Here are some numbered points:
[-22.   4. -13. -21.  67.  23.  24.   5. -27.  35. -17.   2.] 0
[ 13.  30. -42.  42. -22. -14.  18.   3.   5. -67.  51. -35.] 1
[-18.  14.  19.  17.   4. -18.  -7.   6.   7.  14.  30.  -1.] 2
[ 69. -11.  11.  90. -66. -29.   3.   9.  33. -49.  52. -42.] 3
[  2. -26.  10.  21.   7. -21.  -4. -10.  11.  -4.   8.  -4.] 4
[ -3. -60.  34. -51.  38.   6. -32.  -1. -21.  46. -63.  46.] 5
[-56. -37.  22. -34. -50. -16. -30. -56.  40. -18. -18.  -2.] 6
[-10.  38. -28. -17.  44.  14.  35.  13. -17.  22. -30.  -9.] 7
[ -6. -10.   7.  10.   0. -13. -10.  -6.   2.  -4.  22.  12.] 8
[-32.  30. -28. -67. -56.  51. -22. -13.  15.  37.  -6. -25.] 9
[  4. -13.  -2.   7.   3. -18.  -9.   0.  -4. -12.  14.  18.] 10
[ 19. -60.  22.  27.  -2. -20. -69. -33.   9.   0.  40.  -2.] 11
[-10. -14.  26. -13.  36.   9.   1.  22. -16.   8. -23.  38.] 12
[ 14.   8.   0.  16. -19. -14.   1.  40.   6. -11.  20.  25.] 13
[ -4. -18.   6.  25.   5. -17.   1.  -4.   5.  -5.   6.  -9.] 14
[ 12.   0. -10.  16.  12.  -4.   2.   5.  -3.   9.  20.  -9.] 15
[ 46. -12.  47.   7.  -3.  13. -17.   0.  10. -14. -24.  14.] 16
New points follow, each followed by the numbers of its three nearest points above, smallest number first.
[-18.  43. -31. -30.  42.  10.  35.  15. -17.  26. -26.  -2.] 0 7 12
[-23.   7. -10. -18.  65.  28.  14.   6. -27.  40. -16.   5.] 0 7 12
[  4.  30. -35.  38. -18. -20.  18.   5.  13. -62.  43. -40.] 1 14 15
[ -8.  -6.  37. -19.  19.   0. -25.  -1.  -8.  18. -31.  76.] 5 10 12
[ 13.   7.   4.  14. -22. -18.   0.  41.   4. -20.  18.  24.] 8 10 13
[ 20.   5.   2. -14.  -1.  17.  -6.  -7.   1.  17. -21. -31.] 4 14 15
[-11.  11. -31.   8.  24.  -6.   7.  -5.   1. -19.  16. -22.] 10 14 15
[-60. -21. -17. -15.  91.  14.   5.   3.  -6. -11.  17. -19.] 0 7 12
[-11. -17.  24. -10.  29.   8.   1.  23. -13.  -2. -19.  39.] 8 10 12
[-12. -45.  38. -25.  -6.  -5. -41. -12.   4.  27. -38.  46.] 5 12 16
